128 stands for zero in the data rows.
How far apart are the two rows of each pair, measured in a hidden way? 0 means very close, and 15 very far.
094 099 092 131 149 165 084 118
072 073 191 100 098 097 107 166: 9
125 099 107 136 157 156 108 143
107 105 128 123 104 117 149 099: 7
197 154 164 121 160 119 142 163
079 092 159 114 091 123 104 164: 4
118 192 108 173 167 183 133 141
106 103 093 129 153 164 086 116: 12
201 184 181 154 102 082 158 170
130 155 109 141 152 165 120 130: 4
166 168 148 175 115 088 140 105
160 113 071 120 107 137 123 104: 1
089 175 088 133 120 112 129 147
087 091 099 132 145 144 102 124: 9
110 111 116 126 118 128 133 094
138 141 111 072 155 127 124 120: 5
152 194 123 180 155 158 128 117
140 125 147 102 084 106 123 158: 11
196 137 173 091 099 090 175 155
149 119 092 120 109 123 122 120: 9
126 118 059 139 157 169 079 104
123 112 102 151 147 180 111 136: 6
072 147 129 111 165 179 144 107
104 100 094 129 149 162 086 118: 10
072 120 204 128 118 129 112 130
194 151 158 129 099 101 134 170: 3
090 082 177 118 084 119 110 154
127 156 135 107 176 147 140 103: 8
046 150 112 111 163 181 147 123
105 114 106 145 153 171 119 134: 5
079 094 159 114 087 125 102 170
109 128 103 152 154 176 111 131: 9
119 069 179 080 067 062 137 207
153 144 082 118 118 149 117 121: 12
133 139 118 135 100 100 138 114
153 160 104 147 134 134 127 123: 3
106 117 097 158 156 176 102 133
130 129 121 086 174 132 122 093: 7
158 200 122 177 155 146 135 115
106 052 161 075 070 126 118 181: 15
126 116 165 104 075 119 165 150
138 137 098 150 145 173 108 131: 10
151 190 113 164 146 148 146 121
091 185 138 133 177 183 169 106: 6
196 095 193 121 079 083 135 127
186 094 083 109 113 140 118 114: 9
109 122 129 135 106 096 141 113
095 080 184 095 074 077 127 169: 9
141 147 114 140 104 106 138 117
156 154 112 147 128 109 147 115: 1
103 147 132 111 182 162 152 114
194 148 121 106 146 132 118 172: 8
149 123 091 121 113 129 122 115
204 123 154 065 150 111 163 148: 8
202 127 134 096 136 126 131 169
240 088 140 067 084 121 161 170: 11
228 117 128 100 063 134 130 179
137 160 132 116 184 137 126 104: 10
133 114 097 117 101 118 131 118
196 109 148 068 117 101 163 153: 8
137 118 202 120 058 043 138 164
110 120 146 141 112 103 140 103: 8
105 105 108 142 150 167 115 147
151 131 185 138 077 117 172 120: 15
146 130 083 121 140 150 105 115
171 114 133 095 179 147 137 173: 3
096 114 164 159 117 071 134 098
180 116 158 141 171 140 138 172: 3
168 145 150 100 139 107 136 100
099 077 083 120 145 152 090 127: 10
150 120 091 115 121 122 127 115
146 126 087 125 143 144 100 122: 3
161 117 091 112 139 139 112 108
182 121 136 101 082 110 125 169: 3
073 074 199 098 107 103 103 161
119 090 208 156 083 097 128 134: 7
079 112 173 109 104 139 140 151
108 137 155 158 114 064 145 113: 9
060 092 156 086 095 120 110 182
105 130 106 162 156 181 096 116: 8
063 111 115 096 155 154 127 087
150 165 103 148 141 133 129 121: 5
098 096 098 131 150 166 082 122
192 129 152 110 171 143 144 183: 5
155 162 098 157 124 131 119 124
080 116 181 162 072 050 091 162: 13
123 132 176 148 062 054 118 153
076 135 131 133 192 183 134 063: 14
182 139 181 096 097 077 160 155
099 096 094 131 146 163 084 120: 9
070 138 128 115 167 175 150 104
123 108 088 126 161 156 091 124: 11
151 145 187 135 074 118 177 119
115 096 108 139 150 163 113 139: 15
152 161 107 138 134 134 116 147
134 177 109 145 185 167 113 118: 3
142 116 090 116 142 123 097 153
159 144 157 094 134 103 139 113: 12
105 114 145 136 113 103 141 107
174 158 186 115 088 076 163 178: 1
153 125 086 127 124 133 107 118
164 153 102 136 172 156 124 111: 4
147 189 123 167 154 153 144 132
071 097 186 160 091 071 078 155: 15
108 108 107 141 156 167 114 135
142 128 174 167 093 082 144 096: 8
092 088 099 127 138 139 091 122
169 100 149 060 095 097 158 163: 10
138 125 089 129 150 149 097 118
117 140 179 146 126 102 166 021: 15
105 114 135 142 110 101 142 109
156 119 167 090 105 095 138 112: 9
112 124 130 135 106 096 145 115
161 129 092 112 145 136 113 104: 2
111 139 146 169 110 069 127 103
103 103 080 142 155 167 072 116: 1
120 136 119 158 160 177 144 145
074 104 163 136 089 093 096 177: 15
122 122 097 112 087 125 148 121
080 096 170 131 088 091 100 169: 12
102 101 090 131 150 166 085 120
132 069 084 127 132 163 102 089: 8
162 117 157 072 081 067 172 152
202 084 078 127 081 149 104 142: 1
153 123 081 122 134 140 109 109
138 157 139 154 106 073 144 126: 3
057 089 187 097 115 106 095 174
101 115 135 138 115 098 141 112: 9
143 161 109 144 136 131 127 141
154 129 199 112 063 047 149 157: 12
144 119 091 118 108 122 121 117
092 114 168 110 102 136 154 122: 9
147 169 098 142 126 127 127 130
120 156 127 161 123 081 130 112: 4
158 108 174 092 118 103 145 103
126 136 115 135 103 100 138 123: 14
198 129 140 098 117 116 126 167
108 148 112 138 110 101 139 126: 10
171 109 146 091 185 149 129 169
149 153 111 137 110 111 140 110: 6
140 119 095 123 109 124 123 108
080 069 148 102 094 114 115 193: 7
118 135 101 149 157 173 115 133
172 185 167 143 100 087 142 200: 4
062 120 130 114 155 167 154 105
161 224 127 134 213 129 131 104: 10
174 128 104 138 068 120 138 133
156 150 113 141 119 122 132 115: 3
149 157 181 118 097 054 156 118
126 097 104 124 110 123 129 114: 3
145 090 124 135 077 102 133 140
128 105 094 114 111 122 139 114: 3
125 167 125 161 179 169 158 123
178 129 200 121 080 081 158 167: 15
079 102 132 101 164 153 142 113
102 121 132 138 109 096 137 111: 4
143 155 115 128 148 110 145 126
083 065 202 079 143 111 101 144: 15
098 149 128 108 182 166 147 104
113 098 110 138 149 161 111 140: 6
148 105 086 108 183 159 093 107
072 132 226 155 132 114 092 102: 7
138 195 127 168 150 151 146 131
105 127 137 161 157 165 149 181: 3
162 175 211 105 176 072 135 107
082 099 171 113 083 112 112 152: 2
103 109 076 148 155 168 062 122
150 162 103 146 147 145 123 119: 8
112 128 098 120 157 164 078 119
100 138 076 182 165 189 076 132: 7
101 153 101 153 146 150 124 126
101 121 144 139 123 095 148 111: 7
124 145 126 103 187 133 105 050
120 098 104 116 101 115 145 117: 3
094 112 143 129 113 103 138 112
121 136 104 143 086 096 138 137: 6
109 129 104 153 155 175 113 131
087 133 199 175 138 119 075 056: 12
150 127 089 122 133 139 104 113
161 074 194 154 058 117 107 135: 15
124 153 132 106 182 146 149 106
114 132 104 148 153 177 118 131: 3
073 091 180 131 094 098 092 166
173 185 127 160 113 122 143 134: 13
102 122 107 151 153 176 119 133
124 096 094 114 117 104 154 124: 4
155 156 107 141 125 117 138 111
100 127 133 135 100 088 147 112: 2
166 127 153 086 055 086 162 165
136 155 102 149 153 166 117 123: 10
121 127 120 136 103 097 141 118
165 155 181 153 062 060 127 172: 5
146 153 095 155 114 115 118 115
110 107 109 118 109 104 156 116: 4
091 175 135 109 199 159 149 093
104 168 108 164 168 190 140 163: 7
124 141 104 147 160 172 113 123
104 097 092 148 152 164 063 098: 7
150 124 090 120 130 132 104 124
197 116 182 089 104 097 166 161: 12
149 114 119 087 160 137 120 098
158 114 126 080 143 114 135 091: 2
150 160 106 143 142 145 123 122
142 157 104 144 149 149 120 123: 1
109 117 135 142 115 075 149 134
076 139 135 115 178 170 157 099: 11
072 168 129 152 180 190 158 119
162 095 147 077 124 115 137 099: 15
110 193 101 155 102 092 130 159
157 198 123 166 140 138 149 126: 12
110 128 102 147 156 178 116 130
100 131 127 132 118 108 147 113: 2
139 170 139 169 106 080 133 101
180 106 133 089 199 147 133 158: 6
176 108 171 085 108 112 161 189
065 073 197 093 101 097 099 176: 10
155 188 122 167 148 142 146 130
141 124 089 121 161 153 092 113: 9
165 141 111 121 144 119 137 107
102 118 132 135 109 097 144 110: 1
094 068 135 125 110 121 170 115
183 145 100 122 178 136 122 077: 5
113 134 102 148 157 178 114 130
144 129 098 115 110 112 127 129: 5
075 074 162 103 099 126 109 178
145 170 122 167 124 104 099 073: 5
095 123 119 091 172 151 120 090
078 112 112 093 181 155 114 097: 3
106 108 105 142 156 170 118 136
176 141 158 130 071 079 137 177: 6
096 125 156 140 101 062 132 148
090 107 150 124 074 102 116 155: 5
117 170 110 148 191 153 129 123
223 160 177 148 131 122 148 197: 10
116 120 099 112 101 126 135 125
057 098 118 092 145 146 130 092: 2
109 166 100 187 166 190 112 144
119 100 109 117 101 125 138 113: 12
095 092 132 108 076 109 105 186
108 129 145 170 126 105 111 065: 7
154 194 134 162 133 112 152 108
156 094 139 075 127 112 133 113: 13
128 143 119 137 100 102 131 122
113 141 148 156 101 069 137 116: 2
149 157 112 139 126 132 129 121
157 191 118 173 124 114 132 129: 5
130 205 117 161 113 085 154 141
072 072 171 076 095 123 124 175: 15
110 139 102 152 153 167 118 130
102 119 117 088 184 149 116 078: 8
184 117 136 104 088 114 123 157
168 170 204 126 063 032 184 157: 3
111 112 101 119 104 125 136 119
105 116 144 141 114 103 136 096: 3
094 100 074 145 161 170 067 115
122 144 117 161 169 183 143 136: 12
133 156 116 156 134 125 147 122
080 136 127 112 168 177 144 104: 5
121 113 103 143 136 176 117 146
152 111 162 113 072 125 175 154: 11
112 103 111 114 106 121 141 110
194 119 130 099 103 116 129 163: 4
100 114 142 136 118 099 141 104
148 171 099 138 128 130 130 125: 6
097 129 206 161 109 083 113 084
130 114 096 123 105 120 131 118: 8
088 131 147 113 177 167 175 129
125 139 087 147 163 177 115 118: 7
096 092 091 136 146 160 084 119
079 106 129 110 152 160 161 115: 10
127 134 182 144 084 105 155 114
092 073 165 076 075 105 135 171: 8
160 155 113 149 125 123 124 106
144 170 136 164 102 083 150 123: 3
144 122 092 124 138 145 099 118
096 089 147 103 060 097 111 214: 5
204 158 183 146 131 121 149 190
172 151 121 104 107 117 127 177: 6
114 150 130 103 190 141 160 100
083 094 148 112 086 111 113 177: 9
150 122 092 120 121 131 112 119
145 140 113 135 114 115 139 133: 3
126 160 144 158 097 079 141 120
065 112 115 098 160 155 128 090: 4
152 127 090 122 122 131 112 108
071 134 128 116 164 172 154 101: 8
098 138 150 131 141 096 149 108
199 181 200 134 145 105 138 193: 3
087 103 082 129 150 163 082 133
085 070 109 143 155 162 106 119: 6
162 124 137 108 062 093 134 169
125 136 127 161 162 170 142 144: 9
152 120 185 136 070 114 166 123
109 118 129 137 108 098 144 113: 13
153 126 088 118 120 128 116 116
202 154 166 116 111 102 149 124: 9
062 159 134 140 167 175 178 123
129 145 156 105 059 140 182 135: 12
141 155 137 105 170 136 144 105
143 188 126 165 145 162 163 142: 9
114 084 115 100 135 127 147 108
135 126 190 137 085 143 156 135: 10
115 130 184 136 079 102 153 120
109 121 106 147 151 172 121 135: 10
157 117 084 123 123 144 106 120
093 113 179 110 101 131 157 112: 11
109 136 147 124 099 120 121 135
123 172 117 170 161 180 141 139: 10
104 078 108 135 176 172 106 110
140 141 113 150 146 148 122 118: 4
121 149 141 161 099 070 141 118
070 119 118 097 166 154 121 081: 5
154 163 104 145 127 126 126 120
146 112 124 084 171 124 123 107: 8
112 133 101 147 159 177 115 132
143 152 110 141 106 112 136 121: 2
144 177 111 174 152 165 135 138
142 125 096 120 154 136 109 102: 9
144 133 109 132 126 112 138 140
059 120 127 136 174 165 137 087: 6
189 074 087 138 108 172 103 142
157 164 104 134 117 107 156 124: 9
128 105 132 126 106 126 147 095
124 061 076 099 149 151 078 130: 13
136 105 135 090 165 125 137 091
118 100 147 075 067 097 143 178: 3
177 117 141 102 076 110 125 168
121 153 117 129 106 099 147 117: 9
168 113 182 088 101 114 142 182
148 107 177 096 065 072 143 163: 3
111 118 147 139 110 104 145 104
144 146 104 139 153 149 122 138: 7
153 126 089 116 122 123 126 109
108 111 090 128 153 160 083 115: 4
057 124 105 113 149 148 113 090
073 120 086 101 182 194 160 075: 10
